Rows are one point carried round by a steady rotation, each followed by how many ticks it has turned.
The counts run from 0 to 190.
[-14.0 -23.6 -45.3  22.1  -4.1 -10.2  -4.4 -13.2   5.3  34.2   0.7  -4.6
  -5.2  53.0  -0.9 -51.7   1.4   8.7  -4.4  29.3   6.7 -11.5  -6.1 -46.3
  21.8  -7.0  -3.2  -4.3   8.0 -24.4  10.4  23.9  40.1  17.5  -4.1 -18.3
 -33.9 -15.9]
45
[  0.5  12.7  23.9 -25.4   4.3 -18.5  37.5 -16.8  10.5 -33.4 -20.2 -23.2
   4.1   7.0  -6.3  20.0  42.6  28.3   2.6 -19.4   8.4 -11.0  31.5  -7.2
  21.7  -5.7  -2.2  14.1   9.4  12.9 -11.6   0.0  26.0 -45.5  37.0 -15.2
  23.5  28.5]
5
[  2.9  10.0 -34.3  29.8 -14.4   4.8   3.6  17.0 -31.2  15.4  -4.6   6.4
   5.4  19.7  -2.3  16.4 -26.1 -47.4  11.6  53.8 -21.0 -26.5 -16.1 -39.2
  19.2 -11.5   6.4 -27.0  -4.7 -56.3 -11.4  27.5 -10.4 -16.3  -9.0   4.7
 -34.7  -9.4]
51
[  4.8   8.4  -8.8  -7.2  16.6 -15.3  19.6  19.8 -15.2  10.7  -7.0 -19.3
  -7.3  45.4 -13.3 -42.1  29.8  45.5  -5.1  24.9  15.2 -27.7   8.5 -18.7
  36.0   1.9  -5.3   6.0  28.3  -5.9 -10.1  -1.4  35.5 -37.8  49.0   8.5
 -10.9  15.4]
25
[ -3.5  24.1  17.4 -20.3  37.5   4.0  39.8  24.2 -14.7   5.8 -32.9  -7.2
  -1.0 -23.1  17.1  36.0  18.8  36.5  26.9  -6.8 -16.6   2.6   3.3  10.3
   7.2  12.0   4.0  21.3 -32.1  19.7 -11.7 -29.7 -12.2 -31.4   9.0  12.6
  46.8  38.4]
100
[-11.1 -30.3  25.6  11.0  14.5  14.5  30.7   9.2  11.1   2.3   4.6  -4.3
  15.6  -3.4 -40.8  -0.9  15.6  21.2  44.5  17.9  27.2  -3.3  -2.1  34.1
  15.4 -14.2  -3.8  37.7  -2.9 -19.6  21.1   1.8   8.9 -18.4  54.0 -48.2
   0.0  25.1]
190
[-10.9   2.2  20.0 -27.2   4.4 -18.3   4.4 -12.9 -19.7  27.7 -10.1  -5.5
 -36.5 -28.5 -14.0 -32.1  -7.3  37.8 -37.2 -31.5   5.7   6.1 -21.6 -15.5
  -1.5  43.6 -26.5  36.4  -8.0  22.1   9.2 -52.2  21.8   2.9  23.3  -9.2
  14.5  27.6]
112
[  8.8   8.6 -56.7  37.5 -14.3  -4.2 -13.2  47.5 -29.7   8.1  -2.3  31.0
   0.9  32.5   5.6 -23.7 -20.2  10.0  -0.2  43.9  -6.7   0.9  -5.8  -8.8
  -3.0   8.6  -4.6 -44.5  14.7  -2.3   8.0   8.1  -6.4 -11.3 -19.0  22.3
 -42.6 -25.2]
40
[  9.8  -2.7  16.9   7.6 -10.6 -24.4   2.5  21.3 -23.8 -43.0  -1.6   4.1
  32.4 -15.7  -1.8  22.6 -29.4   9.0 -22.8 -24.1  10.4   4.7   0.0   2.3
   7.1  35.4 -14.4 -21.5   2.1  46.7  -0.5 -17.5 -16.8 -49.6  42.5  -4.8
 -26.2   4.1]
12
[ 19.3   0.8  10.4  -5.7  -9.1  -5.3 -11.3  56.7 -11.0  -2.2   9.7  12.8
  -4.5 -16.1  31.8   0.9 -16.8  20.5 -31.7 -40.1 -12.0  12.4  -7.6  30.7
   2.7  47.6 -29.6  28.6 -25.5  42.5   7.4 -36.4 -30.1  -5.5   9.8  -5.5
   9.7  25.4]
107
[ 24.2   5.6 -18.7  11.9  17.6 -18.9  -8.7  -0.8 -24.6  -8.9  -5.2  24.0
 -14.3   5.5   4.4  20.2 -30.3   0.0 -69.1  -7.8 -21.6  -8.7   7.7 -26.6
  31.8  58.3   1.6  -0.2 -14.4  45.6 -26.5 -25.2 -10.6   7.8  -2.5   0.5
 -10.3  13.4]
128
[-43.1  11.9  21.4 -29.3 -16.8   5.4  -7.4  36.6  -0.4   3.5   7.7   9.4
   5.0 -40.5  40.1   1.1 -23.8  -8.1  17.3 -52.9   3.4  32.9  -2.9  26.6
  -4.8   6.5 -42.0  -2.2 -26.3   6.5  23.1 -27.1 -43.0 -11.2   3.5  15.1
  15.7  19.6]
97
[-33.0 -21.3 -28.4  22.3   8.0  38.8 -14.1 -19.7  15.2  18.1   1.4   4.9
   3.3  11.0   0.7 -23.0 -17.5  -9.6  27.1  40.5   7.5  13.9 -19.8  12.6
   1.7 -21.0  13.8 -17.9   5.1 -54.4   0.1  22.4  10.7  45.6 -20.1   9.5
 -54.7 -25.9]
56
[  9.2  28.3 -31.5 -11.5 -18.7   1.3 -51.1   1.7 -31.1   5.0  22.3  10.2
 -34.5  -1.8  -3.1 -22.7 -46.7  -1.4 -44.9  -8.4  -2.8  -0.9   6.7  -1.2
   9.4   2.3 -11.4 -36.6  38.6 -10.9 -24.9  -0.7  -7.4  37.5  -9.9  41.9
 -33.8 -10.5]
135
[ 30.3  30.4 -19.3 -17.6 -17.0 -28.3   5.1  -5.0 -29.8 -20.9 -12.4 -14.5
  20.3   5.4 -30.7  24.7  -8.4  -1.1  10.9  23.6   1.8   7.9  16.9 -35.4
 -13.6 -34.4  41.0 -53.9  30.8  -5.6 -12.9  33.4  -4.5  -7.2 -23.4  27.7
   8.8 -33.3]
157
[  2.5   7.2  12.8 -33.9 -26.3 -10.4 -10.0   6.3  -3.2 -54.8  18.3   1.8
  -7.4 -19.2 -11.3  12.0  33.4  16.9   7.2 -45.8  12.6   6.9  48.6  44.0
  -0.3 -21.6 -12.7  -6.2  40.9  13.9  -3.9  -5.7  -6.4 -15.2   1.3 -15.0
  24.1   7.0]
0
[ 11.8  -2.7 -17.8  -9.6 -41.2  20.6  -9.6   6.6  22.3  14.7  25.9  -2.6
  13.4  35.0   7.0  11.5   0.6 -22.3  29.4   4.8  -6.6  15.9 -17.5  14.0
  -8.2 -43.5   0.9  16.6   6.5 -47.8   5.7  47.1  -9.7  27.6 -34.5  -3.7
  -0.9 -20.1]
67
[  7.6  -5.1   7.7 -30.9 -47.7   1.2  -3.6  36.4  16.7  16.5  21.6  -4.6
  27.3   3.9  41.2  15.6 -29.8  -7.3  31.4 -49.1  -2.2  29.5 -18.1  32.2
 -23.4 -13.7 -20.8  19.3 -20.8   5.6  14.3   9.0 -30.2  10.2 -16.6   4.2
  17.1  -4.0]
87
[  0.6   1.1 -12.4  13.6  -1.5  -1.2 -42.5   0.0   5.3 -27.5   9.8  13.3
  24.8  28.9  21.0  -1.0 -28.1 -36.3 -35.1 -22.3  -8.3  -5.7  32.6 -11.9
  29.9 -17.4   1.0 -40.9  12.1   1.7 -14.7  28.8 -25.3  43.1  -8.0  10.9
 -34.6 -18.2]
145
[ 21.9  -4.5 -13.6  -7.6 -35.9  16.2  -5.6  12.1   2.0  -0.8  28.9   3.2
  -4.6   6.0  -2.6  40.8   8.5 -25.5  28.4  19.6 -21.6  10.2 -11.8  26.9
   3.8 -36.8  11.9  27.5  -4.6 -37.4   1.8  37.1 -20.8  20.9 -51.4 -17.3
   7.5  -7.1]
68
[-12.7 -31.1 -31.4  30.4  -4.6 -24.7 -10.0 -18.2  -9.2  32.5 -18.3  11.0
  -6.4  31.4   2.1 -39.8  17.7   7.4 -18.7  35.7  -7.9  -3.9   4.9 -57.2
   6.5  21.7   3.5  -9.5  -1.8  -4.1  16.9   9.8  27.0  -2.7 -12.7 -39.2
 -21.0 -27.2]
44
[-18.8 -22.9 -15.7  31.9  16.9 -23.7   7.2  -4.6 -17.0  13.3 -15.2   2.2
   6.3   9.1 -10.1 -27.9 -35.0  10.2  -9.6  37.7  17.1 -13.1 -27.4 -48.2
   5.5  39.9   9.8 -24.1   4.9  -6.3  -0.5 -11.0  21.6 -25.0  42.8  -3.2
 -54.3  -7.8]
34
[ 10.6 -34.0  36.2  -8.4  -0.7 -17.9  23.2 -27.6  10.8 -24.7 -14.7 -12.4
  46.0 -14.9 -43.7  22.5  13.9   7.5  18.6  28.9  12.5   3.2  12.4 -12.6
  15.4 -20.7  56.1   5.2  -4.4  -8.5   4.2  26.2  11.2  -6.9  26.1 -29.9
   4.1   1.2]
169
[ 19.1 -10.3  22.7   4.2  -6.8  -1.9   1.8  31.3 -19.2 -62.2  16.1  17.4
  21.0 -24.6 -14.9  25.6   1.2  18.5 -15.4 -20.6   0.1   6.4  14.4  36.8
  22.1  27.4 -12.1   2.7  20.8  32.8   3.0 -15.0 -23.6 -47.8  34.4  -7.6
 -26.6  15.7]
11
[ -3.1 -19.7  24.3  -8.3  14.9 -17.0   3.9  -8.0   4.0 -14.7  -5.1  -7.4
  -3.1 -23.5 -39.2 -25.7  32.7  67.0  -9.0   4.3  28.0   3.7  11.6  15.1
  11.4  32.7   1.6  14.5  37.6  31.5   6.9 -21.8  29.4 -33.3  30.6 -12.2
 -15.6  -0.5]
16
[ 11.1 -16.2   0.4  -4.7   9.7 -25.4 -13.7 -55.1  16.4 -14.6 -15.2 -11.8
  25.8   2.4 -20.6  -5.1 -33.3 -11.8 -37.6 -13.5   8.0   4.7   0.9 -47.2
   5.6  -2.1  37.7 -26.2   4.1   4.9 -21.1  26.3  27.1  25.6   7.6  -5.4
 -41.3 -21.3]
150
[ 25.6  46.0 -39.1  -8.4  -3.4  -2.9 -27.7  11.9 -38.0 -12.6  12.6  10.3
 -41.8   7.4 -10.6   1.4 -10.0 -10.6 -32.2  -0.5  -3.3 -19.1  16.3   3.2
  19.4 -10.9  -2.7 -28.6  42.2 -14.7 -32.4  -6.2  -9.5  12.6 -31.5  46.9
 -15.7  -5.1]
136
[-13.1 -46.9  37.2 -10.8  -1.3 -25.3  10.8 -29.3  21.5 -19.9  -4.9  -6.5
  51.2 -17.7 -41.3  -1.9   3.3   2.2  14.8  -0.9  18.7  16.2   6.8 -17.3
  13.6 -19.8  35.1   9.6 -11.1   5.2  11.3  19.3   9.7   4.8  24.4 -47.5
  -7.7   0.1]
170
[ 12.9  12.9  13.8   4.9  -7.8 -24.2  23.0  23.5 -24.6 -21.1 -15.5 -14.8
  32.1   6.3   4.2  14.8 -40.5  25.7  -5.9 -16.0  15.7  -2.3 -12.3  -5.3
  -1.1  33.9  -9.8 -36.2   1.0  34.8  -3.5 -19.8   0.5 -52.3  59.1  16.5
 -22.5  -1.1]
13
[  5.9 -24.3   7.1   1.9 -57.7   0.8  -9.8 -11.3 -11.2   5.6   1.1   8.9
  16.2  -9.4   5.5  47.8 -13.9 -44.7  14.1   7.2 -24.4  17.0 -20.3 -39.9
 -17.3   1.0   0.4   2.3 -38.2 -12.7  23.0  26.6 -31.8  -4.3 -40.9 -40.8
  13.8  -4.5]
70
[-13.0 -21.9  15.9  14.3  -4.3 -26.8  27.2  14.3 -19.9  17.2 -14.9  -2.3
  43.6  18.1   7.1  -1.8 -16.2 -13.6  39.2  -3.7   9.3   2.8   3.5 -24.7
  -2.8  -3.2 -29.9  -2.2 -38.7  -1.4  34.2   5.4  -0.4 -44.1  50.2 -40.0
  12.0  16.8]
187
[-13.8 -51.8 -11.7  -9.4 -33.3   3.9 -16.8 -37.3  32.7  26.1   1.2   1.9
  13.2  15.6   7.6 -26.7  10.0  -7.0   9.3  -5.7  -3.8  31.0 -26.8 -16.9
 -21.7 -12.8   0.2  14.3 -13.0 -12.2  17.4  22.3  12.6  40.0 -49.7 -51.4
 -11.1 -22.8]
65
[-18.0 -37.4 -19.4  36.8   1.3   9.2 -38.6  21.1 -10.8  -5.4  10.4  32.2
  -3.6  -8.6 -22.4 -43.4  18.0  14.1 -23.8  31.9   8.5   5.4   3.5  11.1
  10.1  35.3   0.0 -11.3  23.5  13.6  15.1  -7.8  -8.9   4.5 -15.9 -16.8
 -48.5 -28.8]
38
[  9.5   3.5 -16.8  24.2  -4.9   7.8  -6.5  52.3 -27.2  -9.6  20.5  15.5
   5.0  30.2   0.1  -6.7 -13.3   1.0  -1.4  30.8   4.9 -23.8  -5.5  17.2
  46.3   6.2 -15.2 -14.7  26.0 -22.4  -4.8  16.6 -15.5 -24.7  39.7  22.5
 -55.9   5.9]
30
[ 16.9  10.5   9.6 -22.3   7.3 -13.1  19.1   0.3 -24.2  29.0 -15.9 -10.0
 -41.5 -30.8 -24.6   7.3   5.7  44.7 -26.4  -0.8   4.3  -6.6 -11.2  -2.6
   6.7  32.0 -10.8  51.5  -2.7  24.9  -9.9 -41.8  17.2  -7.9  27.4  -8.7
  30.1  35.9]
111
[-16.2 -10.7  -6.1  -6.3  -7.4 -15.7 -24.2  30.9  -6.4 -10.9  16.3  -7.3
   9.2   7.1   3.2 -58.8  -1.0  49.3  -0.7 -22.5  44.6  15.1   8.4  23.0
   1.0  12.6 -29.7 -19.3  46.9  25.1  18.4 -14.6   1.1 -27.3  33.3   1.0
 -40.8  -9.6]
18
[-21.3  -0.3 -23.0 -13.7  35.3  11.2 -27.9  12.5  17.7  10.2  -1.1   6.3
 -12.5  24.9  35.9 -41.2 -16.6  13.0 -42.4 -36.4  -3.3  -0.1   6.3  11.0
  29.3  15.2 -25.4  -1.4  14.1  12.7 -18.6 -12.9  -1.0  45.5  12.2  30.4
 -38.0   5.6]
124
[  1.5  -5.7   7.5 -17.8 -10.9 -38.3   2.9 -49.6 -12.6 -21.6 -19.9   0.8
  20.2 -15.5 -38.9   3.6  28.6   2.0   3.2   1.9 -10.1   6.0  34.1 -49.5
  -2.6 -13.4  47.1 -30.8  20.3   7.6   2.9  17.5  16.7  -7.2 -24.8 -39.1
  26.2 -19.5]
159
[ 12.9  22.4 -10.4  -0.8 -10.1 -11.2   7.2  62.1 -28.9 -16.9  24.2   1.8
  -7.7  17.3  -6.5 -19.0  29.3  36.3  14.4   6.6  10.0  -4.6  21.5  36.1
  13.0  -7.0 -22.8 -24.8  51.8  15.5   3.2   0.7 -12.3 -37.2  21.1  23.5
 -12.9   2.9]
20
[ 14.6  11.6  25.3 -15.1  -8.9   1.2   6.6  31.2  -1.9 -49.4  22.9   1.4
  20.4   0.8 -18.3  27.2   7.3  24.9  -5.7 -19.8  19.1  -2.2  10.8  62.2
  32.3   0.3 -14.1  13.3  29.1  15.8 -13.7   0.7 -17.2 -34.2  30.4  12.0
 -17.2  19.0]
10
